In the data rows, 128 means zero.
Every row has a hidden score. In each pair, how much higher is the second row's than the first's? 15 means about the same, 30 much higher and 0 much lower. The score is a weighted sum of the row's numbers plus the product of two more (or one squared), each taken from its middle value.
[115 121 155 140 134  97 103 118 110  95 109 120 112 105  92 138 123]
[140 101 120 147 140 116 142 140 119 137 146 127 133 147 134 119 113] 12
[163 143 140 122 102 129 153 107 145 126 163 155 149 145 127  93 159]
[109 113 149 143 132 105 100 119 115  97 111 118 105 107  98 130 129] 20
[133 143 116 104 128 131 132 138 127 146 124 134 135 124 150 155 124]
[102 179  67 192 157 145  92 135 134 108 106  68 143 100  95 139  99] 10
[116 120 104 109 136 146 131 137 131 145 115 122 123 132 155 118 114]
[128 136 115 108 135 135 131 142 123 138 124 130 138 124 147 150 119] 6
[112 114 154 145 126  97 101 122 118  97 109 111 107  97 102 126 128]
[101 176  60 195 158 145  90 136 136 118 106  63 143  89 102 136 100] 6
[103 191  61 206 151 142  79 131 139 113  98  50 155  71  93 139 102]
[115 114 151 142 127  99  98 119 119  97 108 114 109 107 100 117 127] 25
[100 117 117 109 144 135 123 147 113 126  96 111 114 108 142 110 106]
[120 122 116  97 135 115 114 137 134 135  83 121 105 105 146 165 122] 9
[141 121 108 149 134 134 135 130 117 129 138 120 128 111 141 108 124]
[139 141 121 125 134 138 139 144 121 137 153 126 160 147 141 131 124] 15
[140 106 119 145 135 119 145 132 119 134 134 134 127 136 133 120 114]
[132 126 109 108 143 147 129 151 125 128 127 130 151 116 155 144 112] 16
[140 145 120 121 128 142 148 137 111 146 137 137 144 157 145 137 118]
[130 136 109  98 136 138 132 144 124 142 117 129 136 126 155 150 118] 21
[131 135 112 103 136 136 128 144 126 141 123 128 137 125 155 153 119]
[136 134 118 115 117 150 158 121 129 141 139 140 138 129 146 100 129] 20
[127 121 118 128 144 146 130 154 123 125 143 121 153 132 152 131 108]
[130  98 118 145 143 115 140 142 127 145 148 121 135 155 135 115 109] 20
[132 140 115 115 134 134 135 139 120 138 133 131 144 136 142 141 114]
[ 84 128  92 102 146 184 115 166 109 133 103 108 113 109 166 120 113] 26
[133 139 116 111 132 135 133 140 126 141 130 130 141 130 149 147 121]
[111 118 149 147 130 103  99 118 116  98 108 117 108 102  95 131 124] 20
[108 197 160  61  22 173 200  28 199 178 124 233  68 101 123  94 212]
[141 108 118 142 138 119 136 137 123 134 136 124 139 143 134 123 114] 1
[ 75 104 151 132 133 116  89 120 104 101 123 134  81 121 101 100 146]
[142 131 125 130 136 144 129 148 126 129 159 120 170 147 140 109 123] 5
[139 106 108 146 134 120 142 133 116 137 137 135 119 127 136 120 115]
[135 139 118 107 132 134 133 140 126 140 130 131 142 129 150 146 123] 14
[145 212 202  48  19 178 212  16 240 183 126 247  80 146 109 107 245]
[108 113 149 146 130 104 100 118 116  99 111 116 106 106  98 127 129] 17
[115 143 108  95 126 132 135 136 120 152 103 136 113 103 154 172 121]
[141 115 111 147 138 120 144 132 118 133 130 126 132 134 130 122 112] 13
[144 112 123 134 132 121 140 138 135 133 130 118 150 140 136 116 121]
[144 140 120 117 132 142 136 144 129 136 153 129 163 147 145 124 121] 14
[141 106 115 148 136 120 142 135 120 134 136 125 129 139 134 116 117]
[170 224 194 102  19 184 205  39 241 216 131 194 101 141 108 160 196] 20
[110 115 153 140 134 101 104 120 112 100 114 118 109 107  97 139 124]
[136 140 116 106 131 133 132 141 128 141 129 131 142 129 149 148 123] 11
[129 135 113 101 137 138 130 146 127 139 122 129 140 127 152 149 116]
[155 144 122 131 134 124 152 132 127 134 148 128 149 142 126 126 110] 11
[111 118 156 147 130  97 100 116 110  94 110 120 106 100  92 135 126]
[146 142 119 126 131 131 140 140 123 139 152 128 154 146 140 133 124] 9
[129 137 115 106 133 135 131 143 127 140 124 132 140 124 149 150 120]
[135 134 115 108 133 137 130 144 127 140 128 129 143 127 151 142 120] 15
[111 120 100 132 147 170 131 144 131 144  82 129  97  89 140 156 121]
[109 113 150 144 132 103 100 120 115  98 110 117 105 110  99 132 128] 21
[137 102 114 148 134 127 146 138 103 137 150 145 111 123 141 107 119]
[109 112 143 148 124 105 102 118 129 106 111 108 111  93 112 134 129] 21
[118 119 136 141 148 118 116 135 114 106 103 121 117 125  99 139 112]
[170 133 148 129 104 124 151 116 150 123 158 142 157 155 131  90 157] 15
[111 121 141 141 135 103 102 118 109  97 112 120 111 106  94 132 121]
[139 114 121 122 124 119 146 119 150 148 109 126 132 147 133 130 120] 18
[106 119 151 145 136 104  97 115 111  99 108 123 106 111  90 136 128]
[134 202  48 130 135 255 107 172 100 157 194  94 152 184 174 195 167] 1
[139 105 113 151 142 121 138 139 120 137 141 124 132 144 134 118 115]
[115 125 137 139 144 108 114 124 112 102 115 120 119 123 101 141 115] 15
[134 137 123 113 137 132 135 140 121 136 133 130 144 130 141 141 118]
[127 127  97 123 146 139 133 156 139 138 129 117 135 122 161 163 108] 14
[159 149 138 122  99 131 152 106 152 142 154 146 154 143 133 107 143]
[141 109 114 147 134 119 142 133 123 133 135 128 130 138 134 121 115] 14
[131 143 118 105 126 132 136 135 127 146 120 135 131 120 149 153 122]
[110 115 136 144 132 108 107 122 123 111 114 110 115  98 110 146 119] 20
[ 91 112 124 130 147 136  99 127 129 117 110 124 103 136 112 140 134]
[165 157 141 121 113 119 140 120 139 151 151 138 147 145 135 133 140] 9
[141 108 113 146 136 118 140 132 123 134 134 127 130 137 134 124 116]
[113 116 153 153 124 100  94 113 117  93 105 113 104  94  96 118 130] 21
[112 121 155 146 133  96 103 117 109  95 110 118 113 103  91 136 123]
[119 132 109 109 141 168 139 143 123 134 125 131 152 126 158 126 105] 14
[ 99 114 117 101 146 133 113 145 124 130  79 114 105  94 150 166 111]
[147 141 118 129 135 134 137 144 120 133 163 124 163 153 136 119 125] 11
[113 118 158 150 126  92  97 114 113  93 108 116 106 107  94 125 130]
[137 134 111  96 136 142 128 148 136 141 129 129 149 124 161 140 117] 13
[ 98 107 158 146 131 112  92 120 117  99 111 122  94 119  97 123 144]
[129 115 108 129 135 140 129 136 124 135 128 123 126 119 147 111 122] 12
[120 131 111  95 139 139 123 149 126 138 106 127 132 119 155 151 112]
[114 139 119 180 133 112  98 120 123 103 115  89 120 101 106 127 115] 11
[144 110 107 151 137 123 136 135 122 134 133 126 126 130 133 126 118]
[146 126 134 123 120 130 146 128 144 137 139 125 157 155 139 104 128] 19
[135 140 116 110 131 134 131 140 126 141 133 132 143 130 148 146 122]
[ 95 131 101  94 142 174 114 164 115 136 102 114 110 111 168 144 114] 21
[120 124 140 151 132 100 107 121 108  94 104 110 115  99  96 133 111]
[ 96 107 164 149 136 113  91 121  97  95 123 136  86 121  98  98 144] 23
[141 107 113 149 138 121 142 135 120 136 136 127 130 140 133 119 115]
[125  97 133 140 142 135 139 149 127 132 169 118 144 138 146  94 110] 25
[136 113 118 121 129 119 141 122 147 146 111 125 131 146 134 133 121]
[108 109 182 159 118  90  90 108 112  85 109 119  92 113  84 122 144] 15
[143 107 113 152 138 121 138 138 119 134 135 125 132 138 135 120 116]
[132 129 106  98 135 137 114 150 133 146 105 123 122 106 163 170 119] 19
[132 136 115 105 134 136 131 142 126 139 123 131 141 123 150 150 120]
[110 117 148 146 131 106  97 118 120 100 107 115 107 105  99 133 126] 19
[133 136 115 106 133 135 132 141 125 140 125 132 141 127 150 146 120]
[139 100 124 143 138 114 142 141 120 134 146 126 135 145 137 118 113] 16
[141 108 112 147 134 119 142 134 122 134 134 128 130 139 134 122 116]
[148 155 127 111 113 135 139 131 144 150 147 137 147 133 147 140 138] 17
[137 140 116 107 130 133 132 140 128 143 129 132 140 129 148 147 121]
[104 113 156 156 123  98  97 115 122 100 114 111 106 104 102 120 134] 21
[130 121 158 114 137  95 105 125 100  89 110 125 119 100 102 144 123]
[139 108 112 142 138 122 135 133 123 135 133 128 134 137 137 118 115] 11
[134 106 107 150 143 128 133 139 122 136 145 116 133 146 135 112 114]
[135 116 116 119 124 121 142 119 146 146 110 128 130 139 135 132 122] 17
[131 138 114 103 136 136 131 143 125 139 123 131 140 127 149 154 119]
[135 136 116 120 138 144 134 146 121 135 147 126 159 146 143 129 119] 15
[133 108 107 151 140 128 131 140 125 135 144 118 130 149 135 111 113]
[111 113 145 149 129 108  96 120 125 102 107 111 108 103 103 126 128] 16
[134 137 115 109 132 134 130 141 125 142 128 130 140 128 148 148 122]
[140 132 126 130 137 142 130 148 126 128 160 120 169 148 141 109 123] 16
[110 158 124 101 102 141 155 114 131 165 109 151 105  96 149 159 129]
[132 141 114 105 131 132 131 140 126 141 126 132 139 126 151 151 123] 14
[ 99 113 163 117 139 120  88 125 122 100 107 124 102 125 110 139 154]
[140 106 114 149 136 119 141 134 122 134 135 127 131 138 133 122 115] 5
[167 135 143 128 103 125 152 113 150 125 157 145 151 152 130  91 158]
[136 111 134 126 129 116 142 142 137 134 140 119 153 140 139 104 120] 21
[106 117 147 146 130 103 102 122 114  98 112 116 109 100  95 128 123]
[139 113 122 146 125 121 138 134 130 137 129 123 139 127 136 123 127] 9
[138 138 118 110 133 140 133 143 130 137 139 130 155 136 149 134 120]
[126 140 114  98 129 130 131 137 126 144 110 135 125 111 153 163 122] 15
[141 102 114 145 138 120 138 134 118 137 134 127 130 140 132 119 115]
[141 106 111 150 137 123 137 136 120 135 137 127 129 137 136 118 115] 13
[132  96 130 130 139 104 143 135 132 141 149 129 140 148 137 111 104]
[115 115 154 144 128 100  99 119 118  95 110 114 107 101  96 128 126] 12
[110 116 150 143 131 104  99 118 114  98 111 118 107 104  96 128 128]
[148 106 122 146 134 117 142 133 119 131 139 132 132 137 130 123 118] 8
[146 155 124 128 129 137 131 140 123 145 160 129 152 148 138 144 140]
[113 119 108 152 145 144 103 141 137 116 109 104 132  96 124 131 114] 17
[102 183 140  81  46 158 191  55 166 167 142 211  81  87 133  78 185]
[100  98 172 153 121 101  97 122 126 105 125 120  94 117 104 115 146] 12
[108 114 149 144 132 104  99 119 113  96 112 117 104 107  97 127 127]
[109 116 148 144 132 102  99 118 113  97 111 118 107 105  97 128 127] 15
[141 107 114 145 135 120 141 133 122 135 134 127 132 137 132 120 116]
[124 188  52 119 140 230 102 168 111 169 185  96 165 193 185 170 158] 9
[109 124 106 108 139 134 124 150 133 135 111 116 131 106 144 142 118]
[103 111 148 140 134 111 100 123 118 102 114 119 103 113 100 125 131] 15
[112 119 150 141 132 101 101 119 111  96 112 119 107 104  95 126 125]
[159 142 138 122 107 127 150 114 152 145 154 137 158 153 136 106 137] 11
[ 83 153 163  60  67 160 171  64 173 153 131 224  64 124 130  81 214]
[139 107 117 135 136 113 139 130 129 138 128 126 135 141 135 123 112] 4
[110 117 148 144 135 105 102 118 116  99 106 119 109 112  95 135 125]
[112 117 153 146 130  97 101 117 113  97 110 117 109 105  95 133 128] 16
[142 105 130 144 133 122 145 139 116 127 136 127 137 137 136 115 119]
[ 90 103 146 128 143 138  96 133 114 111 111 138  85 132 112 108 153] 25
[147 136 120 135 137 142 133 152 127 135 178 117 174 159 141 104 127]
[160 138 137 131  99 122 151 115 150 132 168 143 154 150 131  79 157] 16
[135 140 118 106 132 133 134 139 127 139 130 134 144 129 148 146 120]
[112 116 152 147 130  99 100 118 116  97 108 115 105 101  97 131 128] 19
[119 149  98 178 153 140 106 137 114 109 108  91 120  94 109 131 114]
[ 89 124 114  99 151 163 111 162 116 130 103 113 122  95 155 167 117] 27
[141 107 114 150 137 120 140 136 121 135 139 126 133 141 133 121 115]
[138 140 120 116 132 130 140 138 120 138 137 132 148 140 142 140 121] 13
[140 104 113 148 138 118 143 136 120 137 137 128 128 139 133 120 114]
[116 122 156 140 132  95 104 113 103  88 109 123 109 112  89 137 123] 16
[118 120 144 149 121  99  99 115 126 101 103 106 117  78 104 147 124]
[147 108 115 148 138 123 136 135 119 131 134 131 129 132 130 124 116] 8
[110 116 157 151 127 101  99 116 121  95 106 116 106 112  94 129 130]
[110 116 154 147 129  99  97 116 116  96 107 116 106 104  94 134 128] 16
[146 112 124 142 127 116 144 133 133 132 131 119 143 136 133 121 125]
[115 147 116 196 139 123  98 125 120 101 116  90 118  99 101 133 114] 9
[163 157 143 118 114 123 140 122 142 150 157 138 152 148 136 129 140]
[140 141 110 108 135 150 135 153 130 139 145 126 164 139 155 137 124] 15
[128 141 118 111 126 130 133 134 127 143 122 132 132 119 146 149 123]
[137 107 117 145 138 116 142 137 124 138 138 122 133 147 136 112 112] 16
[130 133 112 106 138 138 127 146 128 136 124 127 143 126 151 152 116]
[195 185 173  69  42 147 173  57 211 159 173 191 144 169 129  87 209] 20
[147 151 131 110  96 146 165 104 146 143 158 159 139 135 141  89 147]
[ 89 110 147 135 135 111  99 126 103 101 124 132  92 114 102 104 136] 21
[215 189 171  81  48 136 162  67 216 150 224 187 183 179 132  61 205]
[141 208 166 100  41 162 185  60 201 197 138 187  97 109 125 137 182] 8
[ 91 112 129 127 149 140 101 131 131 116 109 123 102 142 111 139 136]
[111 113 152 151 125 103  98 118 125  98 108 111 108  97 101 132 128] 15
[107 119 120 101 140 128 113 144 127 132  80 117 102 100 148 155 110]
[140 109 115 141 133 117 143 133 127 135 130 124 135 142 135 115 116] 13
[147  97 160 140 127 111 139 157 127 123 152 107 146 165 136  78 133]
[121 110 107 146 145 147 111 145 145 132  93 105 126 105 128 155 126] 13
[172 211 198  54  19 165 193  16 239 177 157 238 108 163 116  93 245]
[110 117 159 136 137  95 103 114  97  89 116 129 107 116  85 133 127] 15
[125 198  48 128 137 255 112 172  97 160 190  91 146 187 180 176 162]
[112 117 152 145 130  99  99 119 112  94 111 119 108 102  93 128 127] 27
[109 119 149 143 136 106 100 119 116 100 106 119 109 112  96 136 125]
[110 111 149 143 129 104 102 121 121 100 110 114 107 104  99 135 128] 18
[132 109 113 153 141 136 127 140 111 128 147 116 133 140 136 106 121]
[ 67 112 138  96 137 191 114 124 156 147  68 142  61 174 114 151 172] 26
[107 183  56 104 142 218 112 164 115 167 172 100 151 184 194 153 157]
[ 92 110 127 129 147 140  98 128 132 117 108 122 102 137 111 145 137] 25
[145 107 118 149 137 120 141 136 121 132 138 127 135 142 133 117 117]
[127 115 106 160 138 142 129 139 116 127 150 112 127 148 140  96 118] 21
[108 109 149 144 140 123  97 126 105 102 116 131  98 119 101 115 137]
[140 131 126 130 136 143 129 149 125 128 160 121 169 147 140 110 122] 12
[155 125 134 124 133 125 160 135 127 137 135 129 145 148 133 123 120]
[135 111 107 135 138 119 135 131 130 138 125 119 134 142 136 127 113] 22
[144 106 117 149 136 119 141 137 120 133 138 126 134 144 133 116 115]
[175 138 140 132 106 123 155 115 147 124 161 139 162 151 127  95 149] 13
[ 99 115 116 123 147 152 121 146 108 118 105 115 125 112 137 116 104]
[131 103 116 149 144 126 137 142 129 143 146 119 134 156 135 114 112] 12
[129 136 111 109 136 135 130 144 122 142 125 129 139 129 151 152 116]
[122 116 142 131 143 122 112 136 119 107 107 125 124 110 101 168 107] 17
[141 121 118 121 132 131 140 129 146 158 127 116 146 161 137 115 121]
[139 108 111 145 133 118 142 131 121 135 131 131 127 133 133 121 118] 8
[114 118 147 148 127 100 101 120 121  99 106 113 111  95  97 136 123]
[100 110 106 151 147 147 129 134 121 126 145 106 152 144 140  85 105] 23
[160 141 140 123 105 127 150 111 155 142 150 138 157 154 133 106 139]
[140 141 124 121 132 134 141 139 119 138 143 132 152 142 138 135 119] 12
[111 127 149 133 142  99 100 116 100  88 110 128 112 117  84 137 119]
[108 115 150 148 129 101 100 117 115  97 111 116 105 104  97 128 130] 17
[139 111 121 127 139 122 137 139 132 135 131 115 148 147 138 113 119]
[140 104 118 151 140 123 138 139 119 138 142 123 132 145 134 113 115] 13
[144 138 122 116 132 143 133 145 130 135 154 127 164 144 148 123 122]
[159 138 136 120 109 130 146 117 150 142 150 135 158 152 139 104 134] 16
[143 106 113 149 137 120 140 136 121 135 135 127 130 139 134 121 116]
[140 106 114 148 136 119 141 135 121 136 136 127 130 140 134 120 116] 16
[134 108 114 153 142 136 130 140 111 131 145 115 132 142 137 106 122]
[127 133 111 101 136 135 127 145 125 140 113 129 132 119 153 160 117] 15
[149 152 125 110 117 138 137 135 141 146 150 136 153 136 148 139 136]
[141 105 115 153 139 122 139 141 119 137 142 125 130 142 135 115 117] 12
